In the data rows, 128 means zero.
Some points:
141 142 139 106 126 130 157 105 118 142 116 150 154 135 134 178 134 121 90 119 133 104 182 133 119 101 79 114 131 147 81 134
112 130 94 127 127 161 124 138 128 122 129 114 135 135 145 109 153 134 142 163 125 124 70 91 150 162 98 184 142 134 150 162
164 133 88 115 116 91 186 109 152 185 119 112 142 111 131 135 153 162 110 90 116 96 177 123 152 105 93 78 147 120 116 105
148 133 156 122 127 132 117 131 137 157 136 129 153 116 116 152 127 107 91 98 125 95 129 122 134 148 129 85 115 133 99 104
131 121 108 133 140 126 115 120 109 74 130 164 112 94 102 68 147 118 141 138 115 143 76 135 139 134 116 142 160 116 130 142
154 148 124 116 131 145 140 132 117 152 131 110 163 93 121 165 129 95 92 93 148 88 128 120 137 116 81 108 107 128 87 117
139 168 128 87 89 123 72 156 134 173 90 81 135 106 156 148 90 97 116 91 122 92 144 195 128 92 157 71 85 138 107 73
100 146 180 123 148 102 136 129 136 169 133 156 115 164 113 128 98 100 118 140 131 137 173 169 93 120 159 144 84 139 119 94
146 136 137 143 154 88 134 91 146 138 145 139 113 132 126 136 115 121 106 94 115 143 154 110 89 124 141 111 120 134 123 118
138 121 106 126 87 152 85 136 106 87 112 104 123 172 143 102 147 159 139 191 136 131 119 150 166 142 107 131 114 136 134 131
112 114 160 116 145 106 116 137 136 117 144 89 164 132 104 113 138 136 121 196 180 131 93 100 111 133 77 163 127 132 91 162
140 120 160 103 139 123 115 94 138 176 137 115 137 127 104 164 90 117 108 58 126 124 153 127 137 131 158 112 143 133 100 131
176 174 101 126 117 140 139 138 95 94 129 115 144 127 133 133 167 133 122 187 116 130 84 119 126 117 111 148 120 145 145 156
62 26 106 139 133 155 89 124 172 144 117 107 87 163 142 129 110 142 162 123 139 143 141 131 121 162 183 151 140 102 182 120
136 149 125 135 112 100 151 135 140 107 138 115 133 136 137 131 164 143 129 161 116 123 126 113 136 117 101 132 121 155 124 84
120 125 153 147 138 110 161 115 133 131 111 177 150 146 98 143 93 119 87 120 112 133 184 127 88 108 130 118 109 147 121 114
148 108 119 134 134 112 138 133 112 99 175 141 123 128 115 93 150 155 144 191 89 142 90 132 174 118 101 174 140 146 130 160
121 165 118 112 105 149 139 135 109 119 106 121 158 103 176 119 148 134 129 160 135 137 95 133 128 112 110 132 116 133 147 132
120 157 94 161 143 157 105 133 113 129 145 170 98 138 140 138 139 138 170 86 102 101 117 117 127 175 130 116 158 113 145 116
115 129 145 128 148 138 152 116 122 137 132 154 130 146 89 148 130 99 131 125 113 102 162 122 116 131 133 101 133 109 93 115
130 158 138 121 101 125 133 143 148 170 121 91 145 94 142 140 92 106 73 80 133 118 166 153 132 129 134 88 116 126 104 97
146 152 140 149 92 102 136 120 128 141 106 133 127 97 124 157 110 98 103 84 135 119 193 147 95 81 148 79 101 136 105 85
112 148 159 121 148 149 130 125 82 114 163 158 99 143 98 179 150 123 154 109 89 104 104 79 140 162 157 104 112 145 116 161
164 175 101 134 138 121 156 123 94 72 166 147 135 102 120 90 176 141 123 158 107 130 84 112 146 149 81 133 114 127 146 141
115 90 144 101 166 133 140 113 148 159 136 113 120 143 157 172 117 129 118 93 134 112 140 114 115 159 150 118 127 122 117 124
164 132 153 145 129 108 108 105 127 157 139 137 128 120 136 135 104 107 80 43 127 142 156 116 108 127 144 103 107 143 130 141
160 163 119 125 121 117 138 152 69 84 135 129 134 94 115 96 165 129 124 174 102 115 70 115 113 137 89 148 142 132 144 134
127 106 123 110 122 131 140 133 137 158 137 145 128 103 140 135 113 146 111 115 123 136 102 117 119 129 130 115 137 153 128 162
134 156 113 123 111 144 110 118 128 85 126 127 134 140 111 107 154 125 147 200 103 168 118 168 118 113 132 141 89 146 161 118
153 167 116 112 119 112 174 147 98 108 142 157 143 80 148 86 186 175 118 183 104 128 87 135 142 104 74 166 131 157 185 150
89 91 124 154 143 143 86 99 158 108 110 137 91 187 139 142 85 126 197 91 169 129 141 117 138 136 168 104 144 101 159 113
144 139 110 137 100 149 160 141 149 166 114 132 144 130 147 147 105 82 116 87 137 130 179 154 126 93 116 90 123 117 136 120
146 106 165 124 61 134 113 152 153 103 106 96 177 87 120 89 127 122 97 181 147 140 133 176 131 67 74 145 112 143 118 139
117 122 118 147 181 110 173 135 114 125 145 130 142 139 108 171 150 98 114 111 155 85 145 71 125 118 122 136 155 109 125 147
121 83 141 117 108 110 148 99 157 112 125 125 159 136 101 80 111 114 107 193 139 174 144 179 120 73 95 159 121 128 118 142
98 84 137 155 111 140 99 117 142 92 139 105 99 149 159 97 108 164 137 158 132 132 79 138 161 136 153 122 153 136 154 132
107 157 100 120 141 144 171 146 66 96 152 202 137 129 108 137 174 111 161 121 104 95 135 85 138 184 134 145 118 147 126 152
160 147 108 129 127 81 209 103 124 163 145 164 116 125 99 122 132 144 87 81 117 129 126 118 120 111 113 101 132 128 121 147
142 34 142 98 135 119 127 94 161 125 79 127 128 133 104 71 81 123 124 146 166 153 116 139 134 94 107 193 141 103 176 156
119 126 110 126 131 116 124 101 162 169 128 116 133 176 119 162 137 111 133 118 138 117 169 114 162 130 120 113 113 178 116 118
119 139 128 136 158 124 99 122 124 93 155 136 123 151 124 132 159 146 150 186 138 126 77 141 133 137 131 132 127 130 145 172
155 180 137 128 93 127 153 142 119 196 92 140 154 119 147 173 110 109 84 100 111 145 192 174 98 93 128 99 80 141 105 130
94 155 93 134 171 148 114 141 111 112 138 154 76 140 139 147 180 128 168 130 111 107 107 93 153 169 140 127 134 129 141 86
146 156 116 130 129 141 103 155 139 149 142 71 126 118 162 183 113 102 123 116 136 100 128 146 143 115 139 114 116 133 133 83
127 187 135 136 159 111 147 135 139 143 159 119 117 82 150 113 130 134 109 118 102 106 155 154 112 107 129 85 127 145 116 97
127 123 120 131 147 141 151 117 113 122 164 167 136 129 129 159 144 135 124 127 118 102 101 80 126 118 136 135 145 147 140 144
81 56 138 152 147 118 101 113 164 135 99 129 88 145 124 121 107 133 163 76 139 124 122 125 120 150 180 128 147 110 140 124
114 154 100 147 134 143 159 142 95 129 144 153 112 135 163 154 150 114 138 111 98 142 142 147 100 150 149 146 112 124 128 110
121 68 161 127 107 122 130 120 179 104 104 113 175 137 134 96 113 139 83 202 156 180 143 145 101 109 98 188 116 104 115 122
151 174 114 140 121 93 179 129 151 156 131 101 127 100 133 133 117 123 87 120 153 127 146 129 118 92 133 103 107 139 127 99
117 150 128 149 151 130 115 143 123 107 155 145 122 120 111 128 130 119 166 171 127 128 157 138 116 122 152 100 136 122 111 106
76 86 131 133 132 157 73 140 137 94 97 99 124 150 136 75 105 157 186 137 147 154 115 117 153 154 173 119 161 97 150 126
98 106 131 132 158 143 91 110 139 121 106 155 110 130 104 122 112 102 171 93 120 119 118 69 142 155 175 121 164 102 157 116
136 87 134 145 82 117 152 120 143 148 88 119 132 128 113 156 96 117 74 77 147 136 179 160 115 96 133 90 118 120 97 106
112 91 158 144 150 119 102 82 164 85 96 126 152 152 93 97 91 120 110 131 168 177 130 129 136 110 135 162 149 122 175 147
152 71 181 104 111 114 139 150 125 100 107 104 177 157 106 87 122 133 91 164 157 134 101 102 130 128 78 151 159 113 108 191
141 114 121 111 126 138 131 128 81 104 151 127 134 124 104 120 141 145 148 167 126 118 91 117 148 148 122 176 135 160 154 170
99 83 138 145 164 166 95 121 133 125 100 134 85 149 113 140 100 131 177 92 142 131 112 77 145 175 170 128 129 114 155 126
116 201 122 118 114 136 114 153 121 150 135 140 104 98 184 173 126 146 134 95 103 124 139 197 114 117 148 73 119 135 136 105
159 117 92 117 139 111 135 124 144 188 127 108 139 116 145 143 113 131 116 51 129 104 150 108 124 164 131 128 119 117 112 133
107 168 150 104 127 174 113 159 106 113 160 133 93 131 121 144 155 168 152 92 89 99 78 132 111 173 138 138 117 122 100 125
129 165 113 136 132 107 136 130 108 122 144 136 138 100 102 132 159 134 127 156 105 78 83 111 111 127 120 141 133 130 118 138
102 95 117 137 121 151 79 105 149 92 102 133 120 131 139 75 131 132 203 129 126 134 104 116 138 152 156 141 142 104 171 119
155 150 123 113 137 118 107 113 148 181 147 129 123 86 138 149 106 119 103 42 136 143 136 146 117 122 137 100 141 114 134 101
134 137 104 131 104 138 136 164 75 135 137 142 113 119 159 138 119 148 154 158 97 144 133 154 109 140 159 108 120 114 105 103
120 156 128 96 118 135 129 143 153 165 106 64 130 90 166 176 108 110 97 65 150 112 165 162 160 105 123 105 115 128 102 66
131 101 168 138 122 161 25 86 188 132 87 131 109 145 137 146 80 92 152 45 142 164 170 153 138 141 165 76 126 132 103 82
119 161 139 127 106 138 92 144 81 108 135 127 155 100 121 126 130 132 94 168 119 129 64 132 135 114 139 141 128 150 127 140
121 123 134 166 103 143 148 116 127 130 114 138 126 143 154 125 107 127 151 120 139 147 162 157 116 101 159 128 99 142 126 138
169 108 98 118 116 83 193 138 123 127 144 130 124 134 106 133 143 159 116 118 119 139 144 85 108 134 113 129 156 119 138 180
76 72 127 132 173 155 82 128 155 120 120 144 107 144 113 118 98 134 193 81 144 131 117 110 148 151 180 139 161 90 156 156
151 191 91 112 107 125 136 188 115 113 132 109 123 85 163 79 159 163 136 155 132 130 130 165 128 114 115 119 131 128 152 89
133 136 120 144 118 131 97 137 90 101 148 149 116 119 122 73 149 130 135 166 85 165 114 146 116 142 128 151 113 123 112 137
135 144 119 167 116 151 153 141 117 126 139 157 80 158 121 166 157 142 193 143 107 142 133 151 122 143 169 104 124 117 110 97
110 146 115 110 124 157 114 136 86 66 144 80 148 132 129 118 155 146 121 199 123 143 103 118 159 117 93 156 106 166 119 145
162 125 162 95 152 97 130 119 155 113 117 88 164 115 141 88 146 150 90 199 182 157 108 120 140 98 65 181 108 111 119 153
145 135 111 155 103 112 161 130 131 121 117 144 126 145 118 128 108 113 111 145 113 123 214 145 89 127 130 129 121 127 93 106
123 126 73 155 119 116 117 132 116 96 142 120 109 115 126 93 145 154 146 158 127 139 100 125 124 111 129 140 155 123 167 148
112 135 169 127 172 109 121 137 138 148 143 146 118 164 87 164 120 112 112 117 115 109 145 84 104 175 134 145 126 128 69 130
90 128 94 119 172 139 127 128 110 155 132 125 74 144 168 127 129 136 190 103 99 136 120 146 126 167 166 138 161 104 164 103
115 56 168 116 126 103 98 95 152 125 142 91 146 155 114 83 118 132 101 165 156 146 104 130 147 117 105 160 146 119 116 178
145 118 169 134 106 109 157 106 114 131 141 159 180 127 108 103 135 103 105 192 165 148 109 106 111 109 69 184 131 129 136 206
101 144 107 131 131 132 166 156 108 162 115 145 69 112 175 152 151 128 160 99 102 116 126 90 137 154 133 150 153 116 168 113
124 42 179 100 121 155 81 123 164 100 81 111 147 185 79 87 93 130 151 158 178 147 87 104 171 143 144 163 130 105 124 164
158 140 121 115 124 117 152 164 131 180 109 80 142 107 141 155 122 118 115 89 150 99 146 128 135 113 96 91 136 118 97 118
Along one direction, these points spread out more than along any other. Take the direction at right angles to it along which they spread out most. Go by this last direction. For each point below, how far along it does it lie, from 0 to 99? 50 is the average, and the first point above lies past it. One standard deviation of the points above along it is 16.
144 139 110 137 100 149 160 141 149 166 114 132 144 130 147 147 105 82 116 87 137 130 179 154 126 93 116 90 123 117 136 120 57
123 126 73 155 119 116 117 132 116 96 142 120 109 115 126 93 145 154 146 158 127 139 100 125 124 111 129 140 155 123 167 148 49
112 148 159 121 148 149 130 125 82 114 163 158 99 143 98 179 150 123 154 109 89 104 104 79 140 162 157 104 112 145 116 161 41
158 140 121 115 124 117 152 164 131 180 109 80 142 107 141 155 122 118 115 89 150 99 146 128 135 113 96 91 136 118 97 118 63
114 154 100 147 134 143 159 142 95 129 144 153 112 135 163 154 150 114 138 111 98 142 142 147 100 150 149 146 112 124 128 110 50
119 161 139 127 106 138 92 144 81 108 135 127 155 100 121 126 130 132 94 168 119 129 64 132 135 114 139 141 128 150 127 140 62
112 130 94 127 127 161 124 138 128 122 129 114 135 135 145 109 153 134 142 163 125 124 70 91 150 162 98 184 142 134 150 162 48
76 86 131 133 132 157 73 140 137 94 97 99 124 150 136 75 105 157 186 137 147 154 115 117 153 154 173 119 161 97 150 126 18
110 146 115 110 124 157 114 136 86 66 144 80 148 132 129 118 155 146 121 199 123 143 103 118 159 117 93 156 106 166 119 145 64
140 120 160 103 139 123 115 94 138 176 137 115 137 127 104 164 90 117 108 58 126 124 153 127 137 131 158 112 143 133 100 131 43
117 150 128 149 151 130 115 143 123 107 155 145 122 120 111 128 130 119 166 171 127 128 157 138 116 122 152 100 136 122 111 106 48
164 175 101 134 138 121 156 123 94 72 166 147 135 102 120 90 176 141 123 158 107 130 84 112 146 149 81 133 114 127 146 141 69
